In the rows, zero is written as 128.
Each path below is one point turned by a fixed rotation once a step. After each direction that follows a path, write how fast that rotation turns it, in degrees each step (0 if it stays still).
Each turn is a multiple of 5 degrees from 10 to 175, or 0.
Each row of a path follows its step; steps can be skipped.

step 0: [122 130 121 130 123 135 125 131 118 127 134 125 124 137 132 133 139 127
 124 127 121 131 133 125 129 140 129 120 133 129 120 133 125 129 120 133
 131 132 121 120 123 122 135 126 133 125 130 129 131 133 123 125]
step 1: [125 131 130 129 120 126 122 128 123 126 127 131 127 131 127 132 125 129
 122 143 123 133 133 122 123 124 128 139 133 127 128 116 133 129 124 130
 133 136 117 129 135 135 133 125 124 133 127 127 127 133 121 133]
step 2: [132 127 121 125 136 133 122 122 129 132 131 124 126 136 127 135 139 134
 122 133 130 135 121 133 122 130 132 127 143 135 121 127 122 126 122 124
 137 130 119 131 125 125 128 131 132 131 125 131 123 124 128 125]
step 3: [121 131 123 128 134 137 129 123 118 126 124 123 129 129 132 131 123 122
 130 137 121 124 137 122 128 128 127 122 130 126 120 124 127 126 130 134
 134 128 114 128 130 123 135 123 115 133 131 128 127 125 124 125]
step 4: [123 139 130 124 126 135 127 118 128 131 125 131 127 143 128 129 129 127
 121 125 132 130 125 126 120 136 133 132 129 123 121 120 130 121 129 121
 134 135 123 128 129 138 125 132 131 135 128 124 120 133 127 123]
step 5: [137 126 122 125 125 130 120 127 124 122 126 125 120 132 134 131 137 124
 129 134 120 129 121 130 129 132 131 119 133 124 118 131 118 116 136 129
 131 130 122 123 131 126 134 124 124 131 128 130 129 133 120 132]
step 6: [134 131 128 134 128 132 129 127 123 123 127 131 127 137 131 125 122 136
 124 130 125 126 133 117 120 129 132 135 137 129 126 119 122 127 125 134
 135 129 122 119 124 136 126 132 115 128 133 120 121 134 129 128]
step 7: [130 136 128 125 129 130 132 120 127 123 124 117 124 132 132 123 136 134
 124 133 126 135 119 135 121 133 121 125 136 119 129 124 121 129 133 132
 136 133 121 128 136 133 126 126 136 128 131 133 129 127 127 123]
step 8: [127 129 118 132 132 128 125 133 117 122 129 133 119 135 122 128 129 121
 130 129 126 127 134 118 120 141 126 126 136 125 122 129 125 125 125 135
 134 125 124 125 126 130 138 119 129 126 130 128 123 125 129 126]
step 10: [127 127 122 126 130 133 124 129 132 130 130 135 125 130 124 129 138 127
 130 141 125 137 127 133 118 131 124 131 145 128 118 125 118 126 128 128
 131 129 129 126 135 123 139 129 130 135 131 129 128 127 126 132]
Speeds:
[127 128 126 128 130 130 128 129 127 130 127 125 126 127 130 129 130 128
 125 125 126 129 124 130 129 129 129 130 130 128 128 127 128 129 129 126
 127 129 129 129 129 126 124 128 130 127 129 128 128 130 130 129] | 145
[129 128 129 128 125 129 129 130 128 130 128 126 128 129 129 127 128 128
 129 126 128 128 127 126 128 126 129 129 128 129 129 130 126 125 129 132
 130 127 128 127 127 130 127 129 131 130 130 126 131 130 126 130] | 55

step 0: [126 133 124 128 115 139 136 120 135 130 126 127 129 124 134 128 133 126
 127 125 128 123 118 127 123 130 135 125 125 124 129 128 128 122 127 133
 125 133 132 131 124 125 133 127 126 135 124 131 118 136 135 117]
step 1: [131 123 119 123 127 124 131 129 132 126 126 131 128 127 125 131 127 135
 132 125 133 133 125 133 135 134 131 129 131 122 124 128 130 132 123 137
 139 121 131 122 125 134 140 121 128 120 119 130 119 119 132 130]
step 2: [132 126 128 131 122 130 135 129 129 125 125 131 125 120 127 116 122 125
 116 131 127 125 126 130 130 125 125 120 124 119 119 128 126 136 120 124
 124 126 135 128 129 127 128 125 117 134 129 138 133 124 130 124]
step 3: [128 129 128 127 125 133 131 128 125 122 130 131 132 117 119 129 124 125
 129 126 123 129 119 132 124 126 136 133 133 134 129 129 117 127 125 134
 124 124 134 130 136 126 139 132 130 132 126 120 116 125 137 122]
step 4: [125 118 120 122 121 126 125 127 130 130 124 128 117 130 120 124 131 125
 122 127 124 127 120 122 132 123 130 122 128 128 122 123 132 126 123 131
 134 130 134 126 134 134 125 113 133 124 123 128 124 122 130 126]
step 5: [136 128 126 135 117 133 132 132 130 137 126 129 125 115 133 126 128 126
 119 131 123 133 134 126 129 126 130 127 140 118 131 126 123 132 128 134
 127 121 135 126 129 127 127 136 128 130 126 128 127 121 124 126]
step 6: [125 130 130 126 121 133 137 133 125 127 120 131 123 124 124 121 129 125
 129 130 130 127 118 134 123 122 126 140 120 133 129 124 129 127 126 126
 135 129 138 120 128 130 135 131 134 129 132 126 120 124 134 137]
step 7: [123 120 119 131 121 130 120 119 136 131 131 130 131 124 125 128 133 133
 123 128 128 131 118 124 122 125 129 126 128 112 128 126 130 131 129 136
 128 132 138 134 133 133 128 126 127 121 137 125 128 128 132 132]
step 9: [120 128 123 123 122 131 126 132 135 136 134 134 131 118 134 125 127 127
 123 127 131 120 122 131 131 129 127 132 123 136 122 136 130 133 126 137
 139 128 133 121 127 129 133 126 124 133 134 134 129 122 133 129]
step 10: [127 134 128 121 124 126 126 120 130 126 122 120 136 119 120 120 128 132
 127 122 121 134 122 128 122 128 125 115 135 122 126 128 127 137 117 130
 132 130 134 130 129 124 134 131 127 128 126 128 125 129 130 135]
Speeds:
[129 129 129 126 127 127 129 127 127 128 129 128 127 131 129 125 127 126
 129 127 126 129 127 130 130 129 129 128 125 129 126 128 127 126 128 126
 127 126 128 127 126 129 126 128 130 125 128 128 129 125 132 131] | 155

step 0: [127 129 124 119 133 124 128 125 127 122 127 121 131 121 124 129 130 127
 146 128 128 127 122 129 137 122 126 138 129 125 126 120 133 134 128 140
 128 123 129 119 129 120 133 119 127 132 125 133 113 124 123 129]
step 1: [136 131 116 133 126 130 128 141 133 122 122 119 125 131 129 121 122 124
 134 123 129 124 125 137 139 128 130 131 130 125 121 134 131 134 123 138
 126 132 132 128 127 128 126 138 133 133 127 135 127 132 122 141]
step 2: [129 120 128 133 127 130 119 130 130 127 140 124 130 129 125 123 131 121
 135 123 132 124 115 127 135 135 127 128 127 113 129 125 121 131 116 134
 134 129 133 135 116 129 122 136 130 123 121 129 129 126 131 122]
step 3: [125 120 125 129 120 134 135 136 132 131 124 137 134 131 126 121 123 132
 124 131 127 140 125 128 125 128 114 128 135 120 125 124 119 133 121 137
 124 122 123 130 117 137 126 129 141 126 127 125 128 127 125 126]
step 4: [132 134 115 131 126 135 128 131 119 132 131 127 129 118 120 132 125 137
 129 123 127 138 129 133 118 134 122 128 120 128 135 127 112 128 125 128
 133 133 131 130 123 134 121 121 128 130 122 118 131 128 127 128]
step 5: [118 129 124 127 127 132 123 129 122 139 131 120 131 136 119 131 135 139
 129 129 125 137 125 133 127 131 129 127 127 123 138 127 126 142 129 133
 126 126 126 119 133 133 138 115 123 127 137 127 126 133 127 128]
step 6: [134 128 118 116 130 133 127 127 133 129 129 118 135 130 132 142 137 131
 129 128 120 126 131 132 129 128 123 136 135 132 127 139 129 139 125 129
 138 133 129 124 134 124 127 121 138 137 132 128 131 129 123 126]
step 8: [127 123 133 135 135 124 123 132 127 118 125 119 133 133 132 135 128 129
 129 125 123 124 131 138 128 120 119 129 133 122 130 115 129 131 120 125
 129 119 127 124 127 122 129 140 142 121 123 131 124 125 122 122]
step 9: [137 127 137 138 128 128 127 128 132 131 133 125 124 121 128 126 121 129
 135 127 129 132 135 129 118 129 128 142 129 124 124 113 123 132 130 135
 132 132 130 137 126 132 128 135 137 132 127 132 120 128 117 136]
step 10: [130 123 130 133 121 127 128 129 128 129 118 129 130 130 125 132 125 126
 134 115 132 137 126 129 126 132 132 127 122 125 129 116 123 138 124 134
 135 124 134 118 119 124 131 124 123 130 115 124 115 129 133 136]
Speeds:
[129 128 126 125 129 128 131 126 131 130 125 130 129 126 128 128 129 127
 130 127 130 129 126 128 127 130 127 129 130 130 125 127 127 128 130 127
 127 128 127 130 128 127 127 127 129 127 127 128 128 130 124 129] | 120
[127 129 127 130 130 127 130 131 127 129 127 130 130 128 127 129 127 126
 131 127 129 129 130 128 126 128 130 128 126 128 130 127 129 130 130 129
 127 129 131 129 129 127 129 123 128 129 130 128 127 126 128 128] | 70

step 0: [131 122 127 127 130 139 126 128 130 130 128 133 129 126 126 126 130 135
 138 116 124 127 127 124 123 133 133 130 134 141 129 125 134 130 127 126
 144 125 133 130 124 127 138 126 130 124 130 131 134 132 135 118]
step 1: [137 120 127 129 132 134 124 132 131 119 128 114 128 125 130 122 126 123
 123 134 133 122 128 127 122 124 138 124 121 129 131 124 140 128 123 136
 131 130 119 132 132 129 129 123 127 123 134 136 120 132 128 136]
step 3: [130 131 131 119 127 129 126 126 133 139 122 133 145 116 124 136 132 129
 135 130 130 130 128 127 136 125 128 132 129 133 132 134 125 134 121 129
 126 123 138 122 129 121 136 126 122 123 130 133 129 129 125 117]
step 4: [126 123 136 139 141 133 122 130 130 133 120 123 124 124 129 124 123 125
 129 133 128 128 118 127 138 128 136 138 133 126 127 127 136 134 124 130
 123 140 128 131 128 128 132 129 136 130 135 124 123 135 134 125]
step 5: [129 119 122 138 138 123 120 128 123 126 128 131 122 131 130 133 131 127
 132 123 132 124 126 140 123 136 134 126 134 118 130 120 132 125 140 131
 122 117 126 131 125 128 126 126 126 123 126 136 127 125 126 122]
step 6: [133 123 128 124 131 133 133 132 130 136 126 127 135 130 127 128 139 137
 135 123 135 131 132 125 126 122 131 124 127 132 129 124 128 125 123 122
 127 124 120 110 132 135 123 116 125 122 122 132 135 127 130 123]
step 7: [130 132 126 122 131 130 124 132 139 121 123 128 127 120 117 120 132 125
 124 137 127 116 121 132 126 123 125 134 116 130 123 123 121 130 122 132
 126 131 130 127 130 134 133 124 135 128 130 124 129 134 142 126]
step 8: [124 131 134 128 136 133 117 131 121 124 123 128 131 121 131 126 127 135
 119 127 129 125 134 126 122 133 133 129 128 128 117 121 129 128 131 133
 120 120 136 134 125 119 124 138 124 125 129 126 123 116 134 123]
step 9: [135 129 125 131 139 133 140 124 127 131 124 128 129 130 124 134 119 128
 132 133 131 134 140 129 133 133 132 132 132 138 125 124 134 126 128 131
 134 131 127 120 132 125 126 125 125 128 128 138 127 122 121 113]
step 10: [126 124 123 136 128 131 128 121 130 131 123 129 130 127 119 127 129 128
 120 130 130 125 117 124 126 119 132 129 130 129 144 118 121 124 127 130
 133 131 128 126 126 129 121 118 136 128 142 130 126 137 130 123]
Speeds:
[129 127 128 128 128 129 129 130 128 127 126 125 127 129 133 130 128 127
 127 128 126 126 129 128 128 129 129 128 127 126 128 127 129 128 128 126
 127 128 127 130 128 125 131 130 128 129 130 129 129 128 131 127] | 100

step 0: [136 133 129 128 132 123 129 132 135 124 130 128 131 130 133 127 123 129
 126 127 127 135 123 134 121 126 120 123 126 127 115 120 131 131 132 121
 137 123 128 121 120 130 123 136 130 127 134 138 123 117 120 130]
step 1: [126 130 138 130 143 122 129 130 136 137 126 125 127 141 131 137 126 130
 123 117 122 129 135 134 125 128 130 132 128 118 126 127 131 133 131 124
 122 123 130 128 122 132 127 126 132 127 133 135 132 123 121 129]
step 2: [129 126 134 129 137 132 124 136 126 128 126 132 129 137 122 127 127 131
 122 120 124 133 129 130 126 122 120 128 128 119 134 127 128 117 132 123
 132 121 123 133 133 130 139 126 135 126 132 134 115 119 133 132]
step 3: [126 131 117 125 138 124 124 134 125 128 131 128 123 128 140 131 130 122
 123 125 125 131 127 133 121 134 120 121 125 124 119 128 127 119 126 128
 134 121 132 129 122 130 136 123 133 132 135 131 123 122 126 139]
step 4: [128 120 130 127 135 123 126 134 131 132 119 132 125 131 131 130 119 126
 120 116 126 122 131 139 134 132 123 128 135 137 120 132 130 128 118 126
 122 120 132 126 124 129 127 126 131 136 129 133 120 123 127 132]
step 5: [129 123 130 136 134 131 117 129 128 133 126 127 129 134 126 129 124 135
 128 116 130 136 122 131 128 132 110 133 123 136 130 128 134 126 125 134
 133 121 125 124 127 120 132 133 134 129 129 136 129 126 127 135]
step 6: [127 124 128 122 132 125 136 128 125 144 122 128 126 136 133 130 127 128
 129 128 122 127 124 139 118 133 125 125 119 136 127 128 135 125 132 128
 137 127 126 138 127 124 129 130 130 126 128 136 129 123 128 142]
step 7: [134 122 135 130 136 124 124 129 129 131 117 126 134 128 126 135 130 125
 125 124 128 131 129 136 122 128 131 120 122 137 127 133 134 120 133 124
 125 119 122 135 117 129 129 135 128 139 131 126 118 130 126 128]
step 8: [129 134 138 128 133 124 119 126 139 127 138 135 126 134 126 129 129 135
 121 128 126 129 124 137 131 127 126 122 118 140 126 123 127 121 127 127
 136 118 129 128 126 126 134 135 132 134 133 129 129 126 123 128]
step 10: [131 126 137 121 138 127 130 136 130 125 128 126 132 124 129 120 127 131
 121 123 127 135 136 126 118 132 123 130 128 135 130 128 143 121 134 127
 135 120 129 127 127 130 123 127 128 132 135 136 117 130 131 124]
Speeds:
[131 128 128 129 127 128 127 128 132 127 128 126 130 130 128 129 125 129
 126 126 128 126 127 125 126 131 129 128 127 129 129 128 128 128 126 128
 128 129 127 130 129 129 128 127 128 127 131 127 126 127 129 132] | 0

step 0: [130 128 120 124 135 136 131 130 128 126 126 130 144 133 130 132 135 128
 128 127 129 135 134 138 125 131 130 122 125 122 133 133 126 134 133 136
 127 123 136 126 134 126 136 124 134 137 134 130 119 124 129 124]
step 1: [128 130 130 123 128 139 128 138 135 130 126 124 133 130 133 127 124 132
 129 128 124 131 123 134 118 136 122 128 123 132 122 136 122 135 126 133
 132 132 122 128 126 124 146 130 127 134 132 132 123 135 131 128]
step 3: [128 119 125 127 130 133 123 135 131 131 129 122 132 130 142 134 127 129
 131 124 135 133 125 134 120 134 132 134 126 124 131 135 121 131 130 128
 126 133 133 130 129 120 141 129 124 136 134 135 128 132 122 122]
step 4: [130 129 131 132 131 134 127 122 127 117 122 134 138 130 139 124 126 130
 120 127 128 134 122 134 127 136 129 124 130 125 135 136 122 129 123 142
 129 131 129 124 127 122 138 123 128 130 127 130 120 131 131 129]
step 5: [128 127 126 130 127 135 127 133 129 130 133 128 131 126 134 133 123 136
 135 125 133 124 128 135 122 136 130 129 130 128 135 127 124 130 138 139
 127 119 129 127 126 126 140 125 130 139 134 126 122 135 132 117]
step 6: [134 130 125 129 125 130 129 133 125 120 125 128 132 130 137 124 120 126
 122 131 129 132 127 130 121 135 138 137 118 124 126 137 122 125 122 137
 125 124 125 124 135 129 142 130 126 129 134 125 121 131 130 128]
step 7: [129 125 129 129 123 128 127 129 128 129 133 130 131 121 138 122 130 130
 129 135 129 128 128 127 120 134 131 130 130 137 134 128 119 132 131 136
 127 125 135 124 135 114 141 117 131 132 131 133 123 126 127 122]
step 8: [138 130 127 130 129 129 125 135 127 119 124 128 132 128 140 128 125 127
 129 125 135 132 120 128 123 132 134 131 128 136 133 138 122 128 133 133
 125 135 126 132 127 128 130 125 125 128 141 123 118 133 130 119]
step 9: [133 127 130 127 121 125 129 135 122 122 123 136 138 121 136 125 132 129
 123 128 127 127 128 137 124 141 128 132 124 121 133 127 116 131 134 134
 129 121 129 124 128 125 132 118 126 133 131 129 131 127 129 122]
step 10: [125 124 124 133 123 126 123 138 124 123 125 123 128 123 132 123 120 138
 132 125 125 133 127 129 119 129 130 134 127 133 129 136 128 132 128 137
 127 128 123 126 121 125 137 117 128 131 135 119 119 128 123 125]
Speeds:
[131 127 131 129 129 129 130 127 125 129 126 131 128 128 127 125 127 126
 127 127 129 132 128 128 127 127 129 127 126 129 129 129 129 126 128 130
 128 128 126 129 130 129 127 129 128 128 126 126 129 129 128 131] | 160
